In the data rows, the value 128 means zero.
Here are some points:
array([123., 170., 116.,  69., 109., 114., 123., 109., 104., 128., 122.,
       103.,  88., 100., 111.,  87.])
array([104.,  98., 125., 185., 111.,  97., 144., 167., 106., 108., 112.,
       135., 164., 127., 102., 102.])
array([ 91., 156., 130.,  97., 110., 121., 109., 159.,  78., 103., 106.,
       185., 125.,  98.,  93.,  88.])
array([ 98., 122., 135., 118., 125.,  88., 120., 128.,  74., 122., 109.,
       144.,  87.,  97., 102.,  93.])
array([118., 111., 191.,  76., 126.,  94., 127., 105., 156., 100., 115.,
       133., 180., 158., 123., 178.])
array([118., 217., 137.,  79., 123., 128.,  86., 101., 110., 114.,  93.,
       196.,  90., 145., 175., 173.])
array([134., 112., 117.,  81., 113.,  88., 151., 132.,  93.,  97., 164.,
       144., 146., 123., 136., 135.])
array([106., 105., 166., 100.,  89., 118., 115., 182.,  93., 140.,  97.,
       102., 100.,  89., 134.,  92.])
array([213., 159., 173., 152., 160.,  98.,  91., 147., 226., 177., 124.,
       184., 123., 231., 194., 174.])
array([106.,  95., 156.,  81.,  85.,  99.,  96., 144., 139., 112., 123.,
        91., 131.,  97., 102., 135.])
array([117.,  89., 112., 125.,  86., 109., 146., 103., 146., 140., 147.,
       180., 180., 125., 159., 110.])
array([196., 123., 102.,  67., 132., 115.,  98., 108., 170., 157., 154.,
       110., 116., 156., 153., 146.])
array([133., 170., 104.,  96., 116., 171., 132., 117., 109., 151., 164.,
       125., 125., 169., 120., 105.])
array([ 89., 135., 150., 181., 154., 125., 101., 165., 118., 147., 111.,
       141., 102.,  94., 121., 117.])
array([185., 167., 142., 231., 134., 109., 123., 158., 106., 108., 119.,
       125., 192., 133., 108., 135.])
array([151., 178., 106.,  61.,  85., 166., 140., 137., 132., 118., 108.,
       172., 109., 164., 142., 179.])
array([152., 118., 116.,  79., 102., 143., 155.,  92., 129., 106., 155.,
       145., 111., 122., 139.,  95.])
array([107., 124., 105., 106., 106., 121., 143., 139., 166., 150., 136.,
       153., 158., 114., 136., 139.])
array([160., 194., 179.,  94., 138., 146., 172.,  97., 218., 126., 164.,
       216., 150., 255., 242., 139.])
array([107., 141., 136.,  58., 129., 115., 137.,  99.,  71., 145., 116.,
       147., 157., 107., 101., 123.])
array([162., 115., 139., 103., 124., 156., 103., 112., 246., 186., 100.,
       141., 112., 255., 163., 125.])
array([146., 124., 125.,  91., 166., 107., 114., 121., 115., 100., 116.,
       108.,  92.,  99., 103.,  87.])
array([116.,  89., 117., 148., 102., 104., 119., 115., 116., 122., 113.,
       154., 183., 126., 105., 114.])
array([145., 103., 141., 110., 172., 240.,  95., 200., 165., 184., 136.,
       118., 158., 225., 116., 149.])
array([178., 168.,  97.,  97., 179., 126., 128., 114., 184., 111., 147.,
       150., 126., 138., 129., 125.])
array([109., 135., 134., 107., 189., 113., 133., 128., 122., 165., 136.,
       219., 174., 132., 102., 166.])
array([168., 184., 156.,  52., 165., 110., 128.,  89.,  75.,  97., 102.,
       193., 167., 119., 157., 158.])
array([131., 138., 173., 126., 151., 114.,  97., 159., 255., 103., 100.,
       128., 103., 255., 163., 151.])
array([137.,  86., 121.,  52., 180., 104., 151., 161.,  88., 102., 132.,
       105., 108., 110., 119., 102.])
array([ 98.,  93., 103., 146., 115., 173.,  97., 164., 131., 131., 149.,
       119., 163., 127., 113.,  95.])
array([126., 110.,  98., 142., 130., 143.,  98., 126., 101., 115., 133.,
       104., 130., 121., 180., 133.])
array([103.,  95.,  96., 121., 110., 135.,  94., 140., 166.,  98., 100.,
        85., 139., 100., 135., 110.])
array([103., 129., 137., 152.,  93., 159., 117., 155., 120., 109., 102.,
       118., 137., 119., 135., 133.])
array([123., 129., 119., 126., 169., 137., 158., 150., 136., 130., 152.,
       126., 176., 177., 149., 131.])
array([106., 127., 111., 151.,  93., 181., 113., 108., 127., 139., 127.,
       144., 141., 161., 109., 104.])
array([200., 122., 136., 104., 128., 117., 154., 117., 136., 161., 132.,
       102., 127., 119., 112., 101.])
array([119., 110., 115., 126., 119.,  98., 177.,  91.,  79., 140.,  99.,
       131., 128.,  91., 111.,  93.])
array([130., 141., 127., 154., 187., 106.,  86.,  89., 157., 100., 155.,
       111., 113.,  91., 107., 147.])
array([124., 116., 100.,  83., 115., 117., 163., 121., 100., 150., 106.,
       164., 132., 173., 138., 174.])
array([179., 127., 129., 160.,  98., 126.,  90., 125., 177., 125., 185.,
       160., 132., 167.,  94., 150.])
array([101., 136., 123.,  80.,  90., 142., 124., 153., 158., 128., 138.,
       130., 149., 145., 127., 105.])
array([ 88., 149., 154., 166., 116., 100., 188., 216.,  78., 143., 109.,
       128.,  92.,  91., 120., 102.])
array([127., 104., 103., 153., 114., 105., 130.,  93., 121.,  96., 111.,
       124., 122., 118., 115., 141.])
array([125., 110., 119.,  94.,  99., 165., 101., 111., 101., 144., 110.,
       131.,  96., 148., 133., 153.])
array([112., 123., 135.,  61., 111., 155.,  91., 105., 112., 150., 121.,
       140., 109., 106., 125.,  85.])
array([137., 201., 166., 127., 133.,  87., 130., 152., 167., 121., 146.,
       100., 181.,  96., 136., 152.])
array([175., 182., 131., 255., 175., 138., 102., 140., 110., 121., 123.,
       115., 158., 130.,  97., 144.])
array([106., 109., 144., 101., 148., 103., 110., 160.,  95., 120., 113.,
       115., 104.,  94., 106., 123.])
array([170.,  85., 117.,  69., 163., 121., 133., 140., 197., 175., 138.,
        88., 109., 129., 115.,  99.])
array([102.,  84., 145.,  53.,  93., 109., 166., 117.,  89.,  97., 110.,
       189., 173., 131., 144., 111.])
array([124.,  96., 118., 105., 112., 179.,  84., 102., 137., 142., 105.,
       120., 134., 151., 127., 152.])
array([117., 153., 127., 130., 173., 113.,  95., 108., 144., 103., 138.,
       134., 106.,  89., 141., 131.])
array([127.,  93., 107., 120., 148., 104.,  87., 137., 129., 126., 109.,
       152., 204., 111., 188., 103.])
array([128., 110., 122.,  88., 157., 100., 138., 121.,  80., 111., 139.,
       146., 119.,  92., 140., 126.])
16 more points follow, each with its number after it:
array([ 99., 161., 135., 158., 115., 194., 107., 138.,  74., 131., 122.,
       135., 148., 131., 101., 163.]) 0
array([ 94.,  89., 143.,  94., 132., 108., 119., 181., 110., 162., 149.,
       116., 100.,  93., 101., 131.]) 1
array([196., 122., 119., 110., 115., 157.,  87., 107., 226., 191., 137.,
       133., 122., 153., 190., 109.]) 2
array([114., 109., 142., 163., 131., 101.,  84., 165., 113., 102.,  92.,
       184.,  89.,  90.,  95.,  98.]) 3
array([106., 148., 154.,  73., 102., 138., 112.,  96., 200., 107., 109.,
        94., 166., 146., 179., 152.]) 4
array([168., 151., 140.,  70., 144., 165., 104., 105., 141., 140.,  93.,
       168., 129., 115., 144.,  85.]) 5
array([ 94.,  92., 151., 134., 158., 126., 162., 159., 146., 105., 141.,
       188.,  97., 121., 104.,  91.]) 6
array([163., 124., 152., 100., 108., 116., 146., 106., 104., 135.,  98.,
       104.,  98.,  89., 152., 113.]) 7
array([139., 123., 122.,  92.,  94., 180., 173., 107.,  87.,  96., 127.,
       184., 140., 166., 153., 158.]) 8
array([101., 108., 143.,  52., 124.,  89., 127., 127.,  69., 150., 119.,
       112.,  98.,  99., 101., 107.]) 9
array([113., 144., 104., 218.,  88., 174.,  90.,  94., 115., 135., 162.,
        88.,  92., 192., 104., 171.]) 10
array([168., 121., 110.,  98., 198.,  92., 168., 137., 101., 137., 105.,
       128., 136., 119., 157.,  87.]) 11
array([144., 113., 109., 161.,  95.,  98., 128., 119.,  98.,  97., 126.,
        92., 105.,  97., 134., 130.]) 12
array([116., 113., 105.,  78., 128.,  94.,  87.,  91., 121., 124., 100.,
       106., 145., 110., 122.,  95.]) 13
array([ 96., 193., 138., 113., 139., 127., 137.,  91., 206., 106.,  97.,
       108., 137.,  90., 157.,  93.]) 14
array([184., 172., 122.,  82., 157., 140., 136., 119., 114., 142.,  96.,
       192., 140., 137., 103., 123.]) 15
Which three of these numbered points are nearest to each point below, looking only along the 5 directions in which the first points spread most? Their numbers follow each, nearest first.
array([118., 137., 129.,  84., 182., 112.,  95., 148.,  92., 107., 106.,
       104., 102.,  99., 109., 141.]) > 7 12 1
array([140., 250., 140., 101.,  96., 136., 102., 127., 137., 137.,  99.,
       139., 174.,  90., 152., 184.]) > 15 14 5
array([ 90.,  94., 109.,  67., 100., 195., 140., 130., 110., 137., 150.,
       201., 164., 193., 124., 126.]) > 8 4 6
array([117., 113., 116., 164., 160.,  94., 149., 123., 105., 139., 144.,
        87., 121.,  88., 100., 124.]) > 12 3 1
array([ 97., 173., 154., 142., 171.,  91., 118., 177.,  91., 178., 103.,
       121., 117.,  89., 114., 119.]) > 3 12 6
array([113.,  88., 128.,  69., 119., 177., 145., 101.,  84., 124., 124.,
       149., 116., 155., 136., 213.]) > 8 5 15
array([130., 108., 123., 177., 137.,  88.,  96., 150.,  95., 121., 135.,
        90., 117.,  91., 110.,  91.]) > 12 3 1
array([115.,  97.,  98., 232., 122., 200., 178., 162., 185., 131., 116.,
       102.,  95., 165., 126.,  85.]) > 10 0 6
array([125., 101., 115.,  99., 165.,  95., 185., 107.,  94., 139., 116.,
        93.,  99.,  98., 131.,  90.]) > 13 7 9
array([ 92.,  98., 131., 255., 116., 100.,  95., 147.,  84., 151., 149.,
       148., 113.,  88., 122.,  99.]) > 3 12 0
array([ 95., 157., 139., 158., 129.,  98.,  89., 175., 104., 146., 141.,
       177., 128.,  92., 124., 107.]) > 3 0 6
array([127., 106., 107.,  60., 122., 109.,  93., 139., 117., 144., 107.,
       123., 120., 103., 143.,  88.]) > 13 7 1
array([102., 151., 152.,  59.,  88., 108., 107., 151.,  67., 117., 145.,
       129.,  98., 101.,  94.,  96.]) > 9 7 1
array([ 93.,  83., 129., 149.,  86., 132., 129., 122., 139., 100.,  93.,
       144., 144., 148., 118., 148.]) > 6 0 1
array([137., 165., 140.,  95., 102., 146., 107.,  92., 148., 174., 137.,
       119., 193., 152., 166., 109.]) > 4 5 15
array([110.,  88., 120., 100., 104., 113.,  87., 200.,  90., 121., 163.,
        92., 105., 113., 123.,  93.]) > 1 12 13
array([ 96., 139., 154.,  63., 133., 133., 108., 111., 230., 118., 129.,
       115., 158., 134., 255.,  89.]) > 4 2 5
array([110., 110., 139., 112., 148., 111., 159., 137., 216., 129.,  99.,
       142., 234., 127., 255., 124.]) > 4 6 8
array([149., 184., 114., 133.,  96., 159., 210., 144.,  96., 108.,  98.,
       164., 174., 174.,  95., 169.]) > 8 0 15
array([219., 143., 124., 103.,  88., 132., 134., 138., 236., 219., 147.,
       151., 121., 235., 163., 168.]) > 2 4 5
array([ 93.,  84., 118., 248., 134., 171.,  93., 181., 144., 163., 148.,
       118., 101., 133., 134., 138.]) > 10 0 3
array([125., 154., 109., 170., 100., 173., 228., 138.,  81., 111., 109.,
       119., 134., 195., 110., 218.]) > 0 8 6
array([213., 222., 121.,  93., 115., 159., 126., 197., 105., 130., 122.,
       153., 130., 140., 102., 179.]) > 15 14 5
array([ 85., 119., 141., 103., 104.,  97., 142., 182., 113., 148., 127.,
       157., 141., 106., 131., 134.]) > 6 1 12
array([105., 158., 154., 155., 162., 187., 117., 173., 192., 116., 179.,
        85., 218., 158., 131.,  86.]) > 10 6 4
array([ 92., 114., 135., 117., 123., 114., 128., 110.,  84., 146., 150.,
       155., 120., 124., 134., 129.]) > 6 7 13
array([107.,  89., 113., 239., 101., 174.,  93., 176., 100., 121., 138.,
       108., 106., 144., 102., 127.]) > 10 0 3
array([ 86., 168., 154.,  66., 115.,  98., 101., 193., 109., 103., 135.,
       116., 108.,  94., 131., 143.]) > 7 9 1
array([114., 136., 103., 204.,  98., 107., 164., 111., 117., 141., 143.,
       128., 122., 150., 143.,  87.]) > 6 3 12
array([149., 110., 136., 148., 150., 170., 142.,  89.,  92., 128., 100.,
       156., 128., 119., 129., 160.]) > 6 14 15
array([112.,  89., 136., 131., 182., 170., 147.,  95., 108., 135., 166.,
       111., 120., 144.,  95., 136.]) > 6 1 14
array([110., 104., 113., 216., 108., 137., 167., 184., 106., 122., 106.,
       181., 105., 133., 107.,  94.]) > 0 3 6
array([ 91., 147., 150., 148., 115., 178., 108.,  92., 205., 107., 128.,
        96., 143., 152., 116., 129.]) > 10 4 6
array([ 92., 107., 124.,  83., 130., 128., 101., 164.,  78., 173., 175.,
        96., 137., 103., 107.,  87.]) > 1 13 9
array([101., 145., 146., 255.,  91.,  98., 126., 134.,  78., 117., 137.,
        95., 104., 106., 116.,  90.]) > 3 12 0
array([179., 200., 116.,  95., 115., 128., 225., 137.,  82., 132., 115.,
        97., 102., 116.,  99., 183.]) > 15 7 14
array([175., 144., 123., 213., 113., 139., 144., 129.,  93., 160.,  95.,
        89., 117., 144., 115., 195.]) > 10 3 0
array([125., 116., 113., 153., 115.,  97., 137., 118., 106., 123., 115.,
       130., 106., 131., 111., 140.]) > 6 12 3
array([114.,  93., 100.,  93.,  99., 138., 193., 111., 133., 110.,  95.,
       108., 136.,  90., 108., 116.]) > 13 1 6
array([118., 144., 114., 107., 152., 130.,  98., 108., 112., 111., 122.,
       112.,  94., 101., 146., 109.]) > 7 14 1
array([104., 106., 121.,  80., 165.,  99., 100.,  92., 193., 140., 128.,
        86., 159., 137., 123.,  95.]) > 13 4 11
array([170., 196., 122.,  80., 184., 139., 109., 131., 175., 106., 123.,
       180.,  94., 141., 156., 180.]) > 15 5 14
array([ 85., 147., 148., 234.,  86., 159., 102., 237.,  67., 115., 151.,
       122., 114., 101., 145.,  85.]) > 0 3 10
array([131., 166., 103., 195., 100., 161., 131., 188., 127., 122., 152.,
       151., 162., 145.,  97.,  96.]) > 0 10 3
array([199., 183.,  99., 145., 109.,  90., 136., 150., 113., 151., 163.,
       107., 123., 131., 145., 150.]) > 14 11 15
